Rows are one point carried round by a steady rotation, each followed by how many ticks it has turned.
The counts run from 0 to 434.
[ 20  18  10  10 -18  -3 -10   7   1  16 -13   8  -6   3 -23   0  -6   4
   5 -17   8  -3 -10   2   3  15 -12 -14   4  15  -3 -18  -3   1  10  15
  -5  14  -5   8  18  24  13 -31   1  -3   5  14 -12  -5  -9   2  22  22
 -25]
218
[ 11  22   3  -2  -4   8  11  -8   2   9 -25  12 -34  12 -34  10  -4   9
  13 -21  -5 -14 -17 -10   2  -2  -9 -20 -14  13   1  -1  -8   3 -12   4
   6   9   3   7  14   1  -5  -7  -5  -8  16   7   0 -19  -3 -13  21   4
 -20]
76
[ 19  11   3 -15  -2  -6  -8  29 -16  27   2  15  -9  -9 -25  12   0  15
   7 -14  -4  -6 -14   8   8  19  -3 -19  14   9   4 -15   4   3   9  12
 -12  13   8   9   7  28  10 -16   6   3   4  -2  -1  -5 -15   5  26  24
  -2]
130
[  5   8  13  -5 -16   6  -9  14 -19  23  -4  -5 -20  11 -23  16   0   5
  12 -11  -9  -7 -11   6  -1  15 -16  -4  -1  11   0 -11  -8  13   5  13
  12  13   4  10   7  36  16 -21  -7 -10   3   3  -8 -11 -10  -4  16  20
 -19]
207
[  2  15   0 -12   4  14  -8  23 -12   6   1  19 -18  -6 -25  14 -15  22
  20 -17  -4   7 -17   4   0   4 -14   8  16   8   4  -1  -8  11  11  -3
  -3  14   2  15  -9  23   3 -14  -3  11   7  -4   4   0 -17 -16  17  21
  -5]
118
[  1   3   1 -19 -11  21  -5  20  -7   0   1  16 -29 -12 -25  16  -2  16
  15  -6 -10  -3 -11   9   9  23 -15   4   2  17   8  -4  -9  19  -6  13
  -2   4  -3   7  -3  27   2 -12  -7   5   4  -3   5 -10 -20  -8  14  15
 -16]
198
[ -3  15   8 -11  -5  16 -11  21 -17  13   0  14 -12   3 -27  23 -14  13
   7  -2 -11  11 -10  11  -2   9  -2   3  14   4   9  -6 -12  18  11  11
   4  14   3   3  -8  29  13 -17  -7   6   8   4   4 -12 -20  -5  15  26
 -13]
120
[ 11  12   7   0   9  -3   8  26 -12   5   0  22  -6  -6 -42  -5 -18  28
  20 -12  -2  -9 -14  16 -17   7  -5 -13  20   7   3   7  -3  -5   3  13
   1  12   6  14   3  17  -2 -15  -4  -4   8   2   4   4 -23  -6   5  12
   8]
326
[ -6  10   0  -7 -13   7   8  -1  -1   2  -7  27 -28  -9 -30  10  -6  25
   6 -10 -13   5 -16  -1 -11   2 -16  10   5  17   0  -3 -14  16   7   7
  11   6   0  17  -3  28  19 -20  -1   5  10 -10   3   1 -12 -19  -5   8
 -13]
189
[ 14   7   6  -2 -24   5   0   0  -7  11 -14  11 -26   7 -15  12   7   6
   8  -3   3 -14  -7  -2   9  12 -18  -3 -16  19   2 -17 -14   7  -2  15
  -2   7   2  14  22  22  16 -25   5 -10  10   7 -11 -11  -4   4  11  16
 -32]
290
[ 10   4   8   6  -6   8  25   0  -7   2 -17  11 -27  14 -16   5  -8  20
  13  -9   9 -13 -10   3 -19   1 -16 -21  -8  18  -1  -4 -20   0 -10  19
  17   8  -4  14  10  12   8 -28   0 -19  13  18  -2  -1 -14  -6   5  17
 -19]
86
[ 14  11  15   3  12   7   7  32  -6   7  -5  19  -6   2 -36  -2 -19  23
  10   2   1  -2 -10  19 -17   6   0 -14  17   6   2   0 -10  -6  10  14
   6   7   1   6   1  20   1 -27  -5  -7   2  10   6   9 -24  -5   4  17
  -1]
327
[  5  15   2 -12  -5  -4  -5   0 -12  26 -12  23 -13   2 -21  34   4  18
   2 -14 -13  -2 -26  -5  -3  -4  -3 -15  -7  13   6 -14   1  13  11   3
   2  14  14   3  -5  24  16  -8  16  10  12  -6   6 -17 -12 -14  14  11
 -11]
355
[ 14  11  10   3   2  18   5  19  -6  -3  -5  20 -20   0 -41   2 -14  16
  13  11  -5  -6   2  13  -5   4  -9   6   8   6   7  -2 -26   4   6  11
  11   6  -4   8  10  23  12 -25 -11  -9   3  -2  -6  -6 -21  -3 -12  14
 -18]
407
[ 14  11   7 -16  -9   6 -14  25 -13  16   1  -3 -19   0 -26   5  -1   8
  19 -17  -3 -13 -15   3   5  18 -18  -7   5  18   6  -7  -3   3  -2   7
  -9   8   5  11  10  22   3 -15  -9  -3   1  -4  -4  -4 -11  -5  34  23
 -11]
209
[  8  12   5   1 -18   8  -1   5  -1   8 -15   6 -25  16 -18  -4  -2  13
   0 -17  10 -10  -7  -1   2  10 -13 -11  -1  20  -6 -14  -6   0  -4  19
   2   7  -2  15  16  14   7 -33  -7 -22  11  16 -11   5  -6   0  24  16
 -27]
297
[  3   5  14   6  -5   6  14   2 -12  -1 -16   3 -22  18 -37   9 -13  16
  12  -2  -1 -15  -8   8 -20   0  -4  -9  -5  15   9   3 -16  -3 -12  24
   7   4   1   5   8  11   7 -21 -14 -24   9  12   2  -6 -21  -5  -1  11
 -19]
90
[ 19   9  17  17  -9   3   8   8  -4   7 -21   5 -10   9 -19   2 -17  12
  19 -10   7 -14 -13   6 -13   4 -17 -22  -4   7   3  -7 -15   1   0  21
   3  14  -9   7   8  14   4 -26   6   0   7  17  -4 -16 -18  -3   7  20
 -24]
7
[  2  13   2 -16 -14  12   5   0   0  10 -11  26 -28  -9 -14  30   6  12
   1   2 -11   2 -10  -1   2   9 -10  -3 -12  16   4 -14 -21  23   4   7
   5   3   4   5   4  28  13 -15   8   4   7  -6   6 -14 -10 -11   6  15
 -27]
275
[ -9   9   7  -3 -16  14   0   9   1   1  -4  25 -10 -14 -27  16 -13  21
   5  -6 -13  11 -13  13  -6  14  -8   7  16   4   3  -7 -11  14   6  24
  -4   7  -9   5  -9  30   4 -24  -1   4   6   8   8  -1 -24  -5   1  17
 -11]
112
[  1  24   5  11  11  -1   8   3 -10   6 -14  19 -10  19 -34  14 -21  21
   9 -19  -3  -7 -16   1 -11 -10   5 -20  10   2  11   3  -3   1  -1  14
   1  24  11   2  -2   6   1 -11  -1  -4  23  19   3 -15 -21  -9   5  13
  -2]
238
[ 15  15   1 -15  -4  10 -10   7   3  16  -7  25  -9 -16 -32  22  -9  15
   1  -4  -8   3 -19   6   8  14   6 -16  -4  14   6  -9  -3   6   7  10
 -12   4   7  -4  -6  22  -1  -7   9  13   0  -2  18 -10 -18 -11  24  14
 -11]
349
[  5   7   5   5  -5  26   1  15   3  -3  -9  -2 -28   9 -21   5 -13  14
  16 -12   9 -19 -14   6  -3  12  -8 -18  -9  16   8   0  -3   6 -15  20
  -5  17  -7   5  -1  11 -10 -21  -3  -2   8  16   2 -17 -25  -3  18  18
 -22]
2
[ 18  17   4   9  -2   0  -4  10   5   6 -11  30  -2 -14 -45   7 -17  21
   7   4  -8  -1 -10   8  -4   4  -4   2  10   4   3  -8 -16   4  21   4
  -5  10   1   6   4  22  19 -20   7  11   1  -6   3  -1 -17 -15  -4   7
 -10]
336
[ -8  18   4   3  -4   8  20  -1  -2 -12 -13  27 -32   4 -35   4 -10  22
  15 -13 -13  -6  -6  -1  -1   1 -12   2   7   9   6   7 -13   9 -17   9
   9   7  -4  11  10   2  -4 -15 -11  -9  19   9  -3 -21 -16  -6  -5   5
 -10]
393
[  3  11  -5 -19   3  14  11   8   5   9  -4  35 -25 -15 -30  14   2  34
  -6  -4  -4   8 -18   1   2   4   0  -3  -3  19  -2 -11  -9   2  14   3
  -3  -3   6  10  -7  22   6 -15   5   1   6 -13  15  15 -13 -15  14   6
 -12]
266
[ -8  15  11   3 -13  10  -5  -2 -10  -1 -10  16 -14   0 -53   7 -20  16
  15 -10 -19   2 -12   3 -12   4 -11  12  15  12   7  10 -13   2   4  10
  -7   2  -2   7  -3  16  10 -13 -20  -1   2   6   8   2 -16 -16   0  10
  -6]
106
[  4   4  10   6 -11  11  11   9  -1   2 -12  18 -11   3 -35  -2 -17  25
   8  -2   1   4 -11   9 -23   8 -11   1  14  16  -3  -5 -19  -4   6  20
   3  -2  -7  15   3  19  12 -30  -9 -16   1   8   2  14 -18 -10  -3  14
 -13]
101
[ 10   7   0  -4  15   9  24   8  -6  -1 -15  28 -28  10 -26   9  -8  31
  11  -9  10 -11 -11   3  -8  -6   4 -25  -5  14  11  -2 -10 -13 -12  12
   0   5  12  11   5  -7 -10 -18   5 -16  16  11  10   2 -21  -4   7   9
 -11]
164
[ -1  16  10   6 -13  16   0   2   2  -3 -13  25  -8  -5 -38   8 -26  16
  10   3  -9  14  -7   9  -7   3 -10  11  15   7   5  -2 -25  11   8  10
  -1   1  -8   7   0  20  11 -25  -9   5   1   9   6  -4 -14 -13  -4  17
 -12]
109
[  2   3   8  -6 -10   0  20   7  -6   2 -10  28 -21  -4 -38   7  -1  29
  -5   1  -6  -6 -12  10 -17   7   5  -9   4  20   3  -5  -8  -7  -5  28
   6  -9   7   5   2  19   4 -21  -8 -22   6   2  12  14 -23  -5  -3   3
 -12]
176
[  9  12   3   6   6   0  13  23  -5  -6  -4  29 -15  -2 -34  -2 -17  27
  22 -12  -5 -13  -9   9 -10  10 -10  -8  18   4  11   4  -6   3  -2  14
  -3  18   1  17   3  11  -3 -20   6   1  11   7   0 -12 -30  -5  -9  13
  -4]
322
[  6  18  10 -10  -6  -3   9   4  -6  17 -15  38   0 -11 -26  23 -18  25
   2  -1 -16  21  -9   9  -4   5   6  -4  15   1   5  -9 -17   8  14   9
  -5   4  -1   4   0  21   7 -19   5   8  13  15  12  -4 -15  -5   5  20
  -4]
37
[ 15  22  -4   5 -10   0  -4   9   8  14  -9  21 -14  -1 -18   6   0  13
 -14 -14   9  -5 -10   2  19  17   1 -20  -2  15   2 -25   8   0  12  18
 -11  15   8   6   7  22   7 -22  19   1   7  14  -6  -7 -18   2  24  10
 -23]
142
[  9  22   7  -5   1  13  -8   8   0  18 -13  17  -5  -1 -40  21 -17  15
  -5   5  -3  15 -18   0  -3   0   2  -6   6   7   0 -11 -13   4  26   4
   2   6   3  -1  -4  27  14 -20   2   6   1  -6   8   5 -10 -20  15  13
 -13]
343
[ 17  17   8   6  13 -13  18   5  -5   6 -19  33  -5   1 -38   8 -13  29
   9   1  -3  -4 -11   9 -15  -4   5 -17  10   2   3  -4 -17  -7  14   9
   5  11  10   8   9  10   9 -21   9  -4  14   4   8   0 -16  -6  -6   8
  -4]
249
[ 13  16   7   3   4   0  -7  14  -4   0  -4  25  -5 -10 -58   2 -16  19
  12   2 -14 -12  -9  10  -3   5  -1   0  17   7  12   3  -7  -3  11   9
  -8  13   7   3   5  16   6  -9  -4   5  -3  -6   9  -3 -22 -12   0   5
   0]
333
[ 12  10   1  14   0   4  -1  10 -10  -2 -13  11 -10  13 -39   1 -21  18
  22 -13   9 -12 -13   4 -12   1 -11  -6   5  14  15   1  -8 -15  -2  12
 -18  14   8  18   1   1   7 -19  -2   1   5  10   3   2 -22 -13  -1  14
 -11]
16
[  0  21   1  17 -20   3   7  -9   6  -2 -20  18 -25   7 -29  -5 -14  16
  15 -29  -3  -8 -12  -5  -1   5 -17  -2   4   9  -1  -2  -7   8  -8  14
  -3  14  -5  15  12   9   4 -24   0   0  18  19 -13 -16 -12  -4   4   7
 -20]
306
[-10  11  13   3 -14  14  -1   5  -7   1 -13  13  -9   9 -43   7 -21  18
   2  -2 -10   8  -7  11 -18   4  -3   8  17  13   7   0 -10   5   4  24
   0   2  -1   5  -6  23  10 -22 -17 -10   3  10   8   3 -23 -11  -2   9
 -11]
105
